128 stands for zero in the data rows.
Here is a table of points, one per row:
[186 133  88 133  64  81 173 111 121  75  57 103  66 158 255 144 124  97
 109  88 174 194 139 111 103 101 167 148  99 108 106 108  84 200 126 126
  85 155 117 137 150 117 109  33  92  81 140 149  89 134 171 131 146 131
 150 126 179 155 145 135 178  73  90 140]
[167 128 100 131 127  88 153  73 146  99 153 182 189 148 101 131 183  69
  83 217  81 101  65 191 103 105 109 138  16 152 120 208 135 118  84 151
 109 115 128  99 141 160 133 191  48 117 122 113  68  48 114 137 151  90
 194  83 141 167 177 156   7 128 110 206]
[136  74 100  97 156  72 150 158 188 132 173 119 115 105 140 212  65 183
 126 168 125 151 135 177 157  80 178 167 128  48 148 124  71 210 141 166
 109  97  96 149 153 134 140 199 130 123 189 116 107  71 140 134 126 174
  68 110 151  66 141 137 157 141 233 178]
[ 96  75 119  64 144 203 143 125 134 101 108  73 145 188 111 145 161 186
 226 134 120 106 225 136 110 130 119 106  73 118  64  61 157 152 135 142
 150 143  48  84 122 116 134 126 147  91 128 101  96 138 111 155 141 198
 165 134  70 171 111 141  45 130  86 136]
[149 210 147 120 136 129 180 129 110 152 122 208 142  70 188 162  64 209
 143 156 152  82 154  18 127 169 157  81  91 199  64 108 106 123 136 115
 155 102 152 152 104 123 103 133 188 164 131 137  87 132 164 188 136 113
 112 181  83 134  90 138 104  78 147 106]
[157  71 155 167  64  72 168 148 185 125 194 105 144 165  98 106  92  89
 168  90  90  71 134  76 100 139 112 243 163 131 135 133 127 142  57  69
 136 133 107 169  57 130 132 125 149 100 127 120 185  81 151 130 128 100
 126 150 104 150  77 127 135 153 119 182]
[ 60 113  86 110  86 120 145 171 124 121 134 137 153 126 102  61 112 118
 127 174  92 130 163 213  95 126 244 175 140 133 144 105 187 144 201 109
 150 144 142 105  81 156 208 107 169 144  97 139 106 115 137 194  77  69
 200 139 173  59 124  77 167 120 169 146]
[128 103 152 111 116 162  92 118 149 136  83 111 158 118 156  91 122 154
 188 173 203 144 137 128 119 124  93  53 132 216 173  99  61 178  13  67
 103  98 141  63 191 179 136 163 108  97 120 187 110  78 169 110 122  89
 138 175 147 126 129  86 175 131 104 136]
[ 52 123 124 107 219  53 188  54 150 186 177  97 110 150 110  95  96 138
  68  58 117 112 182  76  56 104 142 122 123 182 110 152 168 171 123  48
 103  84  65 113 111 122  76 126  98 180 115 160 132 155  85 139 155 139
 139 161  90 129 184 151 187 152 169 124]
[186 215 145 203 153 110 154 176 124  89 101 139 208 162  95 133 171 143
 107 119 172 127 206 120 157 117 190 124 198  83 131 103 124 129  85 154
  78 104 170 132  68  91 132 141  38 157  91 147  76 110  67 151  79  93
 112  93 101 133 101 105 126 187 154  67]
[127  99 173 196 120 100 116 143 123 121  79 107  99 137 205 157 100 121
 138 136 119 148 125 158 220 110  72 124 115 160  86  76 160 145 151 120
 174 120  84 155 151 147 169 174  88 190 133 107 247 112 113 126  54  95
 185 186 165 167 143 134 117 141 142  67]
[139 132 157 165  53 131 194 117 106 189  98 176  76 193 145 216 125  95
  90 138  43  98 158 102 131 139 117  70 143 119 119 136 134  83 106  99
 166 155 151  91 108 134 171 204 138  85 152 108  96  94 101  49 135 189
  99 171  97  22 138  93 197 149  79 118]
[148  87 116 190 157 139 100 139 124 194 108  99 150  67 179  97 196 162
 142 129 170 161  89  62 110 114 186 107 118 119 127 194 147  96 153  72
 137 215 146 153 197 100 196  70 165 124 189  98 142 133  98 156 139 121
 111 191 105 121 111 159 136 180 139 122]
[119  74 105 104  89 102  83  84 103 146  98 181 158 160  59 101 120  65
 111 148 137 186 116 112  90  58  88 129 137 134  78  80  89 161 148 187
 138 188 111 173  78 120 140 138 164 220 195 202  73 191 172 128  80 145
  62 137 140 123 173 133  63 223 139 185]
[145 145 190 146 104 124 190 219  77 176 141 132 130 105  58 162 137 132
 169 197 150 130 106 161  85  51 100 121  58 128 145 142  89 154  82 186
  73 117  84  88 114  95 106  82 150 167  98 158 179 148 128 116 163 190
 215  66 137 144 128  95 190  94  75  99]
[150 109 226 122 109 129 115  75  61 131 169 184 107 134 151 201 141 120
 187 130 152 164 129 117 128 244 149 122 146 158 168 108  94 104 207  98
 102  56 161 113 130  68 113  97  65 109 169 122 105 144  99 153 110 168
 177  60 132 146  66  76 139 193 206 111]
[136  78 182  76 118 123 139  55 173 159 117 144 165  72 139 138 137 174
 157  98  92 192 163 173 163 132 165 145 191  79 141 152  72  97 150 138
 150 122 114 196 111 146  83 108 108  97  78 194 114 186  58 126 138  89
 173 186 118  66 142 201 130 122  78 171]
[101 156 157 139 144  54  26 199 129 101 146 111 156 111  70 177 169 148
 156  97  43 134 138 140  81 188 144 107 120 136 154  77 163 118 111 158
 116 163 152 114 134 131 119  67 157 132 102  77  98  91 147  37 153   9
 134 127 138 173 161 166  84 121 146 173]
[177 136  40 129 159  67 116 162 147 205 113  90  72 109 158 134 147 126
 164  96  83 104 105 103 165 155 117 137 174 209 108 127 108 134 158  73
  49 109  87 163 158  70 170 103  79 120  50 160  67 124 137 150 121 138
  61 129 218  77 122 107  50 136  55 137]
[101 156  92 102  77  84 110 238 164 120 122 109 180 138 154 108 177  75
 135 118 116  53 116 122 125 143 129  85 152  96 186 146  49 107 179  85
 212 110 129  76 129 134 146 144 116 197 136 154 158 192 150  88 162 183
 173  31  59 145  86 153 108 132 159 121]
[157 137 139 120 141 131 129  10 119 162 144 173 155 109 135 160  84 117
 156  42 156 151 118 157 135  98 175 154 117 184 113  66 211  51  92  98
  91 190  95 141 163 183 191 111 114 158 130 120 155 171 134  58 190  89
  96  60 103 121  90 110 103  37 199  87]
[105 164 152 183 178 157 209 124  56  60 123 114 157 124 152  50 124 142
 103 161  79 225  62  99 141 174  52 148 100  32 151 144 199 131 151 146
  69  94  86 159 140 155 152 160 153  88 123 227 104 131 190  82  62 144
 114 110 129 152 166 157 109 116 122 116]
[ 78 140 107 106 173 113 132  41  91  93 121 170 140 141  52 103 214 218
  81  97 102  40  71 139 178 123 106 188 101 144 130  47  61 117 174 119
 120 131 172 122 129 167 139  58 125 100  95  65 206 114 189 105 117 132
 154  97 102 102 128 121 103 135 141 112]
[ 88 139 120 113 170 139 160 150 154 129 147 143 201  83 132 135  58  72
 105  48 218  97  94 181  96 159 104 104 162  95 143 114 129 160 130 142
 166  70 157  74 114  95 205 135 200  67 140 103  73 217  70 159 110 144
 129 128 161 163 122 163 183 144  53  74]
[125 183 103  23 140  54  74 147 103 141 110 126  33 183 168 105 161 139
 109 113 147  82  93 160  50 112 119 135  65  81 163 123 214  85  58 140
 157  87 170 111  53 182  88  71 165  80 135 143 156 114  79 113  62 114
 130  94 112  77  87 128 107 155 127  94]
[170  48 119 124  74 118 104 136  93  61  64 101 151 153 102  32 123 142
 117  78 123  68  80  85 117 120 136 139 163 153 159 135 173  44 135  79
 145  90 181 131 140  81  87 144 138 195 127  24 117 173 109 117  74 129
 156 125 125  94 148  90 130  53 149 201]
[167 152 192  24 172 187 163 179 128  85 141  89 153 156  67 132  78 151
  98 141 131 143 141 123  88 146 121 125 125 123 127 131 114 135 165  42
 144 196 204 204 202 121 112 181 127 129 138 118 154 135 122 151 136 105
  43 180 182 138 128 112 116  90  75  84]
[130 234 195 124 114 127  99  76 136  82 143  87  87  25  79  78 157  87
 151 168 149 100 169 137 152 115 164 141 118 164 148 135 143 190 138 147
 203 103 100 135 175 129 107 161 159 121 141  96 123 147 134  97 137 188
  64 165 164 109 127 179  76 144 157  73]
[ 84 161 159 157  86 131 132  90 230 112 126 125  59 144 123  90 102 134
 167 136 124 187  22 126 141 122 123 155 238  88  41 145 110 141 165 100
 128 143 152  44 107 117 114 117 139 174 132 109 150  74  54 157 167 129
  80  84  79 128  99  91 101 116 123 146]
[ 91 156  33 183 148 174 152 131 134 155 125 151 117 167  92 228  94  69
 196 144 110  62  94 149 129  97  85 168 149 107 145 179 102 141 114 163
 182 145 196  79 133 143  46 100 124  90 131 155  64 201 173 155 104 104
 167 114 165 123 130 153 134 111 202  52]
[170 102 136  71 129 180  43 141  65 122 142 142 121  87 155 123 127 110
  92 103  57 184 121 127 187 109 157  86 165  42  69 174 116 108  53 127
 198 107  80 101  65  97 106 119 148 145 102 114 118  96 200 163 148 164
 118 163 186 170 129  78 171 124 169  96]
[ 47 164 202 179 184 201 116 153  53 162 130 139  24 182 158 132 179 156
 106 127 167 116 133  76 131 147 136 112 189 134 170 124 133 127  58 185
 121 154 110 170 157 166 126 209  86 120 143  83 150 181 151 200 169  88
 152  61 134  99 151 127 174 114  52 200]
[114  85  98  95 134 134  74 166  74 134 224  99 148  67  95  69  41  85
 140 187 136 131 184  90 140  85  83 151 124  52  42 144 104  98 159 186
 109 115 102 147 214 130 124  95  55  94  95  79 105 135  98  76 121  99
 106 162  96 135 185  59 137 163 105 109]
[165 101  76 131 103 186  43  84 124 110 134 101 187  94 195 141 149 141
  70 161  99 140 153 122  71 175  68 185 126 133 129 137 143 150 135 236
  67 134 192 112 105 189 163 183 143 190 129 112 195  88  69 154 167 166
 158 108 176 114 146 158 111 120  84  92]
[149 132 120 108  81 175 132 100 178  87  93 110  90 138  97 144 103 118
 107 133 151 110 151  77 215  28  67  15 104  81 167 156 149 126 164 148
  38 106 138 158 128 171 152 111 172 116 117 101 129  93 101 130 137  82
 104 103 132 181 174 196 117 156 176 143]
[155 114  89 136 180 129 222 136 106 157  95  95  96  87 132 149 133  91
  56 130 128 133 136 155 126 196 130 130 178 203 223 124 105  61 112 154
 178 173  69  98  90 158  68  87 145 118 176 139 198 103 109 131 160 105
 105 168  71 182  60  96 139 144  92 155]
[ 52  94 116 198  81 130 108 126 140 125 165 172  89 116  81  51 148 150
 117 144 166 127 131 220 123 166 107  99  54  64 133 163 137 110 120 165
 114 170 185 164 127 107 122 156  54 112  87 145 124  95 170 111 159 182
  90 165 187 202  47 204 149  97 128 184]
[183  80  79 152 191 176  78 126 184 137 133 103 171 152 143 112 128 109
 165 115 117 125  91 125 129 118 187  67 112 219  76  91 177 144 219 148
 189 112 124 220  96  57 103 129 121  64 154 175 212  95 143 126 151 145
  82 100  45 130 153 101 213  87 122 134]
[103 189 106 153 117 206  87 182 189 120 138 143  89 168 156 189 152 157
  63 101 202 185 165 149 218 173  96 182  83 186 156 218 145 108 103 102
  78 141  94  97 164  71  73 132 225 137 133 135 122 153 185 106 107 157
 152 169  95  99 172 100 125 104 119 114]
There is one direction along which these points spread out most. Take the direction at right angles to it along which they spread out most. Go by this last direction. For each point below, how far along it does it lie, from 0 to 99? The average is 50, and the first point in the table lies past the average. One standard deviation of the points above along it is 16.
[ 47 164 202 179 184 201 116 153  53 162 130 139  24 182 158 132 179 156
 106 127 167 116 133  76 131 147 136 112 189 134 170 124 133 127  58 185
 121 154 110 170 157 166 126 209  86 120 143  83 150 181 151 200 169  88
 152  61 134  99 151 127 174 114  52 200] ~ 54
[136  74 100  97 156  72 150 158 188 132 173 119 115 105 140 212  65 183
 126 168 125 151 135 177 157  80 178 167 128  48 148 124  71 210 141 166
 109  97  96 149 153 134 140 199 130 123 189 116 107  71 140 134 126 174
  68 110 151  66 141 137 157 141 233 178] ~ 70
[105 164 152 183 178 157 209 124  56  60 123 114 157 124 152  50 124 142
 103 161  79 225  62  99 141 174  52 148 100  32 151 144 199 131 151 146
  69  94  86 159 140 155 152 160 153  88 123 227 104 131 190  82  62 144
 114 110 129 152 166 157 109 116 122 116] ~ 71
[ 84 161 159 157  86 131 132  90 230 112 126 125  59 144 123  90 102 134
 167 136 124 187  22 126 141 122 123 155 238  88  41 145 110 141 165 100
 128 143 152  44 107 117 114 117 139 174 132 109 150  74  54 157 167 129
  80  84  79 128  99  91 101 116 123 146] ~ 45
[101 156  92 102  77  84 110 238 164 120 122 109 180 138 154 108 177  75
 135 118 116  53 116 122 125 143 129  85 152  96 186 146  49 107 179  85
 212 110 129  76 129 134 146 144 116 197 136 154 158 192 150  88 162 183
 173  31  59 145  86 153 108 132 159 121] ~ 18
[139 132 157 165  53 131 194 117 106 189  98 176  76 193 145 216 125  95
  90 138  43  98 158 102 131 139 117  70 143 119 119 136 134  83 106  99
 166 155 151  91 108 134 171 204 138  85 152 108  96  94 101  49 135 189
  99 171  97  22 138  93 197 149  79 118] ~ 50
[170  48 119 124  74 118 104 136  93  61  64 101 151 153 102  32 123 142
 117  78 123  68  80  85 117 120 136 139 163 153 159 135 173  44 135  79
 145  90 181 131 140  81  87 144 138 195 127  24 117 173 109 117  74 129
 156 125 125  94 148  90 130  53 149 201] ~ 26
[ 52 123 124 107 219  53 188  54 150 186 177  97 110 150 110  95  96 138
  68  58 117 112 182  76  56 104 142 122 123 182 110 152 168 171 123  48
 103  84  65 113 111 122  76 126  98 180 115 160 132 155  85 139 155 139
 139 161  90 129 184 151 187 152 169 124] ~ 47
[119  74 105 104  89 102  83  84 103 146  98 181 158 160  59 101 120  65
 111 148 137 186 116 112  90  58  88 129 137 134  78  80  89 161 148 187
 138 188 111 173  78 120 140 138 164 220 195 202  73 191 172 128  80 145
  62 137 140 123 173 133  63 223 139 185] ~ 62
[ 60 113  86 110  86 120 145 171 124 121 134 137 153 126 102  61 112 118
 127 174  92 130 163 213  95 126 244 175 140 133 144 105 187 144 201 109
 150 144 142 105  81 156 208 107 169 144  97 139 106 115 137 194  77  69
 200 139 173  59 124  77 167 120 169 146] ~ 32
[101 156 157 139 144  54  26 199 129 101 146 111 156 111  70 177 169 148
 156  97  43 134 138 140  81 188 144 107 120 136 154  77 163 118 111 158
 116 163 152 114 134 131 119  67 157 132 102  77  98  91 147  37 153   9
 134 127 138 173 161 166  84 121 146 173] ~ 27
[127  99 173 196 120 100 116 143 123 121  79 107  99 137 205 157 100 121
 138 136 119 148 125 158 220 110  72 124 115 160  86  76 160 145 151 120
 174 120  84 155 151 147 169 174  88 190 133 107 247 112 113 126  54  95
 185 186 165 167 143 134 117 141 142  67] ~ 62
[128 103 152 111 116 162  92 118 149 136  83 111 158 118 156  91 122 154
 188 173 203 144 137 128 119 124  93  53 132 216 173  99  61 178  13  67
 103  98 141  63 191 179 136 163 108  97 120 187 110  78 169 110 122  89
 138 175 147 126 129  86 175 131 104 136] ~ 65
[ 78 140 107 106 173 113 132  41  91  93 121 170 140 141  52 103 214 218
  81  97 102  40  71 139 178 123 106 188 101 144 130  47  61 117 174 119
 120 131 172 122 129 167 139  58 125 100  95  65 206 114 189 105 117 132
 154  97 102 102 128 121 103 135 141 112] ~ 17
